500 stands for zero in the data rows.
Some points, one per row:
[534,534,672,569,568,466,535,568,466,500,704,500,704,568,534,432,500]
[602,465,432,603,432,568,637,465,466,636,431,363,431,602,636,466,602]
[397,670,569,398,329,329,398,636,637,431,534,568,533,431,397,671,432]
[363,670,569,398,329,329,398,670,603,431,568,568,533,431,397,637,397]
[363,670,535,364,363,363,398,602,637,363,499,602,533,363,363,637,397]
[636,465,637,637,432,534,603,534,466,636,602,398,636,636,636,501,602]
[534,500,740,535,500,500,501,568,432,534,670,466,738,602,500,466,534]
[534,397,262,500,568,602,535,329,466,534,226,466,260,431,500,466,534]
[466,465,569,432,637,534,398,534,432,466,568,568,602,500,466,432,432]
[363,568,398,364,466,397,398,534,671,329,465,705,431,261,363,603,363]
[602,295,364,603,705,671,603,295,364,602,397,432,397,534,602,296,602]
[397,670,569,398,329,363,398,636,637,431,534,568,533,431,397,671,432]
[363,568,398,364,500,397,364,534,671,329,465,705,465,295,363,637,329]
[363,534,398,364,466,431,364,500,637,363,397,671,397,226,329,637,397]
[602,465,432,569,466,568,603,465,466,636,431,363,397,602,636,501,602]
[363,568,398,364,466,397,398,534,671,329,465,705,431,295,363,603,363]
[500,431,193,500,602,568,535,363,500,500,260,500,226,431,500,432,500]
[568,363,467,569,671,671,569,363,295,568,431,398,465,602,568,261,602]
[466,465,569,466,602,534,398,534,432,466,636,568,636,500,466,432,432]
[500,397,227,500,602,602,535,329,466,500,260,466,192,466,534,432,534]
[602,329,467,603,671,671,569,329,261,602,397,363,465,602,568,296,602]
[568,397,467,603,705,636,569,363,295,568,465,398,499,602,568,227,568]
[568,363,467,569,671,636,569,363,295,568,431,363,499,602,568,261,602]
[397,670,569,398,329,363,398,636,603,431,499,568,533,431,397,671,432]
[363,534,398,364,466,397,398,534,671,329,465,705,397,261,363,637,363]
[329,568,467,261,500,431,261,568,569,363,465,637,465,363,329,569,329]
[329,670,535,398,397,329,398,670,637,363,534,602,499,431,363,637,363]
[500,636,535,535,261,363,535,636,671,500,568,500,533,500,500,671,500]
[500,534,706,569,500,466,535,602,466,500,739,500,704,568,534,466,500]
[534,500,706,569,534,466,535,568,466,500,704,500,704,602,534,466,500]
[397,705,535,432,397,295,432,670,637,363,602,602,568,466,397,569,397]
[329,568,501,295,500,397,296,568,603,329,465,671,465,329,295,603,329]
[534,534,706,535,500,466,501,568,466,500,704,500,704,568,500,466,500]
[636,260,364,603,671,705,603,260,329,602,363,398,397,534,602,364,637]
[466,465,569,432,602,534,398,534,432,466,568,534,602,500,466,466,432]
[466,465,569,432,602,534,398,534,432,466,602,568,602,500,466,466,432]
[295,602,467,330,500,363,330,602,603,295,499,671,499,329,295,569,329]
[636,260,398,637,637,705,637,260,329,636,363,398,397,568,602,364,637]
[500,397,262,500,568,602,535,329,466,534,192,466,226,431,500,466,534]
[568,534,740,535,466,466,535,568,432,534,704,466,738,568,534,501,534]
[602,260,364,603,671,705,603,260,364,602,329,398,363,534,602,364,637]
[431,500,535,432,637,500,398,534,500,431,602,602,602,500,466,432,397]
[295,602,467,330,534,397,330,602,569,329,534,671,465,397,363,535,261]
[636,260,398,603,637,705,603,260,329,636,329,398,397,534,568,398,637]
[329,636,501,330,500,363,330,602,637,261,568,671,499,363,329,535,295]
Then 12 other points, each followed by its number:
[568,363,467,603,705,636,569,363,295,568,431,398,465,602,568,261,568] 0
[466,500,535,432,637,500,398,534,466,431,602,568,568,500,466,432,397] 1
[602,500,432,569,466,568,603,431,500,636,431,363,397,602,636,466,602] 2
[602,295,364,603,671,705,603,260,364,602,329,398,397,500,568,364,637] 3
[671,431,637,671,432,568,637,500,432,671,568,363,602,636,671,535,637] 4
[431,636,569,398,329,363,432,636,603,466,568,534,533,466,431,671,432] 5
[329,568,467,295,534,431,261,568,569,363,465,637,465,397,329,569,329] 6
[329,568,467,295,500,431,296,568,569,363,465,637,465,363,329,569,329] 7
[602,260,364,637,705,705,637,260,364,602,329,432,363,534,602,364,602] 8
[671,397,501,705,534,602,740,397,364,671,499,295,499,705,705,364,671] 9
[602,465,432,569,432,568,603,431,466,671,397,363,397,602,602,501,602] 10
[500,465,603,466,602,500,398,534,466,466,602,534,636,534,466,432,432] 11
Which of these numbered points is nearest to each point below, looking only along the 5 directions in which the first points spread most? Its number follows each.
[466,500,535,432,671,534,398,534,500,431,602,602,602,500,431,398,397] > 1
[671,465,637,637,432,568,637,500,432,671,568,363,602,636,671,535,637] > 4
[602,260,364,603,637,705,603,260,329,602,329,398,363,534,568,364,637] > 3
[500,397,262,466,568,568,501,329,466,534,192,466,226,431,500,501,534] > 3
[534,500,740,535,500,500,501,568,432,534,670,466,738,568,500,501,534] > 11
[671,431,637,637,432,568,603,500,432,671,602,398,636,636,671,501,637] > 4
[705,397,501,740,534,636,740,397,364,705,465,295,465,705,739,364,705] > 9
[671,431,637,637,432,568,637,500,432,671,568,363,636,636,636,501,671] > 4
[671,465,637,603,432,568,603,500,466,671,568,363,636,636,636,535,637] > 4
[602,465,432,569,432,602,603,431,466,636,397,363,397,602,602,501,637] > 10
[671,465,637,637,432,568,603,500,466,671,602,363,636,671,636,501,637] > 4
[534,397,262,500,534,602,535,329,466,534,192,466,226,431,500,501,568] > 3
[363,568,398,364,466,397,364,534,671,329,431,705,431,295,363,637,363] > 7
[431,465,569,432,637,500,398,534,466,431,602,602,602,500,466,398,397] > 1
[602,500,432,569,466,568,603,431,466,602,431,363,397,602,602,466,602] > 2
[705,397,501,705,534,636,706,397,364,705,499,295,499,705,705,364,705] > 9
[602,363,467,569,705,636,569,363,295,568,465,398,499,602,568,261,568] > 0
[602,260,364,603,705,705,603,260,364,602,363,432,363,568,602,330,602] > 8
[705,397,501,705,534,636,740,397,364,705,465,261,499,705,705,398,705] > 9
[636,465,637,637,432,534,603,534,466,636,636,398,636,636,636,535,602] > 4
[602,465,432,569,432,568,603,431,466,636,397,363,431,602,602,501,602] > 10
[466,500,535,432,637,500,398,534,500,431,602,602,602,500,466,432,397] > 1
[602,465,432,569,466,602,569,431,466,636,397,363,431,568,602,501,602] > 10
[431,500,535,432,637,500,398,534,466,431,602,602,602,500,466,432,397] > 1
[534,500,740,535,500,500,535,568,432,534,670,466,738,568,500,501,534] > 11
[602,329,364,603,705,671,603,295,364,568,431,432,397,568,636,296,602] > 8
[602,465,432,569,432,568,603,465,466,636,397,363,397,602,602,501,602] > 10
[705,397,501,705,534,636,740,397,364,671,465,295,465,705,739,364,705] > 9
[534,500,706,535,534,500,501,568,466,500,704,500,704,568,534,466,500] > 11
[568,500,432,569,466,568,603,465,500,602,431,398,397,602,636,466,602] > 2
[602,500,432,603,466,568,603,465,466,636,431,363,397,602,636,466,602] > 2
[431,500,569,466,602,500,432,568,466,431,636,602,602,500,500,398,397] > 1
[705,431,501,705,534,602,740,397,364,671,499,295,499,705,739,398,705] > 9
[602,329,364,603,705,671,603,329,364,568,397,432,397,568,602,296,602] > 8
[397,636,603,398,295,329,432,670,603,431,568,568,533,431,431,671,432] > 5
[534,465,706,569,534,500,501,568,466,534,670,500,704,568,500,501,534] > 11
[602,295,330,637,705,671,603,295,398,568,363,432,363,534,602,330,602] > 8
[568,500,432,603,466,568,603,465,500,602,431,398,397,602,636,466,568] > 2
[534,534,740,535,500,466,501,568,466,500,704,500,738,568,500,501,500] > 11
[568,465,432,569,466,568,603,465,466,602,431,398,431,602,636,466,602] > 2
[602,465,432,569,466,602,603,431,432,636,397,363,431,568,602,501,637] > 10
[602,329,364,603,705,636,603,329,364,568,431,432,397,534,602,296,602] > 8
[636,260,364,603,671,705,603,260,364,602,329,398,363,534,602,398,637] > 3
[602,295,364,569,671,705,569,260,329,602,329,432,397,534,568,364,602] > 3
[500,670,535,500,261,363,535,602,705,466,534,534,499,466,500,671,500] > 5
[602,295,364,603,705,671,603,329,398,602,397,432,397,568,636,330,568] > 8
[568,363,467,569,705,636,569,363,295,568,431,398,465,636,602,227,568] > 0
[466,465,569,432,637,534,398,500,466,431,568,568,602,500,431,432,432] > 1
[466,465,535,466,671,500,398,534,466,431,568,568,602,500,466,398,432] > 1
Now 12 new points, numbered from 0 again:
[534,602,535,535,227,431,569,568,603,534,465,466,499,466,500,706,568] 0
[363,670,603,364,363,329,398,636,603,431,568,568,568,431,397,637,397] 1
[602,363,467,569,671,671,569,329,261,602,431,398,465,602,568,296,602] 2
[363,534,398,330,466,431,364,534,671,363,431,671,431,261,329,637,363] 3
[568,363,432,603,705,636,569,363,295,568,431,398,465,602,602,227,568] 4
[705,397,501,705,500,636,706,363,364,705,465,261,499,671,705,398,739] 5
[671,431,501,705,534,602,706,397,364,671,465,295,499,705,705,364,705] 6
[534,534,740,535,466,466,501,602,466,534,704,500,738,568,534,501,500] 7
[534,500,672,569,534,500,535,602,466,500,704,500,670,602,534,466,500] 8
[602,465,432,569,432,568,603,431,466,636,431,363,397,568,602,501,602] 9
[363,568,398,364,466,397,364,534,671,329,431,705,431,261,329,603,363] 10
[705,397,501,705,500,636,706,397,329,705,465,261,465,671,705,432,739] 11
Which of these numbered points is nearest to each point below, looking only along the 5 directions in which the first points spread most? Its number follows each.
[534,602,535,500,227,431,535,568,603,534,499,466,499,466,466,706,568] > 0
[363,568,398,364,500,397,364,534,671,329,465,705,431,295,363,603,363] > 10
[397,670,569,364,329,363,398,670,637,397,568,568,568,431,397,637,397] > 1
[705,397,535,705,500,636,706,397,364,739,465,227,499,671,705,432,739] > 11
[568,397,467,569,705,636,569,397,329,568,465,432,499,602,568,193,568] > 4
[705,431,501,705,534,636,706,397,364,705,465,261,499,705,705,398,739] > 5
[705,397,501,705,500,636,740,397,364,705,465,261,499,671,705,398,705] > 5
[705,363,501,705,500,636,706,363,364,705,465,227,499,671,705,398,739] > 5
[534,500,672,569,534,500,535,568,466,500,704,500,704,602,534,466,500] > 8
[534,534,672,569,534,466,535,568,466,500,704,500,704,568,534,466,500] > 8
[534,534,774,569,466,466,501,568,466,534,670,466,738,602,534,501,534] > 7
[534,602,569,535,227,397,569,602,603,534,534,466,533,500,500,706,568] > 0
[397,534,432,364,432,431,398,500,637,363,397,637,397,261,329,671,397] > 3
[671,431,501,705,534,636,706,431,364,671,499,295,499,705,705,364,671] > 6
[534,500,706,569,534,466,535,568,466,500,670,500,670,602,534,466,500] > 8
[397,670,603,364,363,363,398,636,603,431,568,568,568,431,397,637,397] > 1
[705,397,501,705,500,636,706,397,364,705,465,261,465,705,705,432,705] > 11
[534,500,672,569,500,466,535,602,466,500,704,500,670,602,568,466,500] > 8
[602,363,467,569,671,671,569,329,261,602,397,398,465,602,568,296,602] > 2
[705,397,501,705,534,636,740,397,364,705,465,261,499,705,705,398,705] > 5
[363,534,398,364,432,431,364,500,637,363,397,671,397,226,329,671,397] > 3
[534,534,740,500,500,466,501,568,466,534,704,500,738,568,534,466,534] > 7
[397,534,432,364,432,397,364,534,637,363,431,671,431,261,329,671,397] > 3
[705,397,501,705,500,636,706,397,329,705,431,227,499,671,671,432,739] > 11
[534,534,637,569,534,466,535,568,466,500,704,500,704,568,534,466,500] > 8
[363,534,398,364,432,397,364,534,637,363,431,671,431,261,363,671,363] > 3
[705,397,501,705,500,636,740,397,364,705,431,261,465,671,705,432,739] > 11
[534,500,740,535,466,466,501,568,432,534,670,500,704,568,500,501,534] > 7
[602,465,432,569,432,568,603,431,466,636,431,363,397,568,636,501,602] > 9
[568,397,467,603,705,636,603,397,295,568,465,398,465,636,602,227,568] > 4
[671,431,637,637,432,568,637,500,432,671,568,363,602,636,636,501,637] > 6
[363,705,603,398,329,329,398,670,637,431,602,568,533,431,397,637,397] > 1
[705,397,535,705,466,636,706,397,364,739,465,261,499,705,705,432,739] > 11
[705,397,535,705,500,636,706,397,364,739,465,261,499,705,705,432,739] > 11
[671,397,501,705,500,636,706,397,364,705,465,261,499,705,705,398,705] > 5
[602,363,467,569,671,671,535,363,261,602,431,398,465,602,568,296,602] > 2
[363,568,398,364,466,397,364,534,671,329,431,705,431,295,363,603,363] > 10
[705,397,501,705,534,636,706,397,364,705,465,261,499,671,705,398,739] > 5
[534,534,672,569,500,466,569,568,466,500,704,500,704,602,568,466,500] > 8
[705,397,467,705,500,636,706,363,364,705,465,261,499,671,671,398,739] > 5
[705,397,501,705,500,636,706,397,364,705,465,295,499,671,705,398,705] > 5
[534,602,569,500,227,397,535,602,603,534,534,466,533,500,534,706,534] > 0
[534,500,672,569,534,466,535,568,466,500,704,500,704,568,534,432,500] > 8
[568,397,467,603,705,636,569,397,295,568,499,432,499,636,602,193,568] > 4
[602,260,364,603,637,705,603,260,329,602,329,398,397,534,568,398,637] > 2
[602,363,467,569,637,671,569,363,261,602,431,363,465,602,568,330,602] > 2
[636,260,398,603,671,705,603,295,329,636,363,398,397,568,602,364,637] > 2
[363,568,398,364,466,397,364,534,671,329,465,705,397,261,363,603,363] > 10
[705,397,501,705,500,636,706,397,364,705,465,261,499,671,705,432,739] > 11
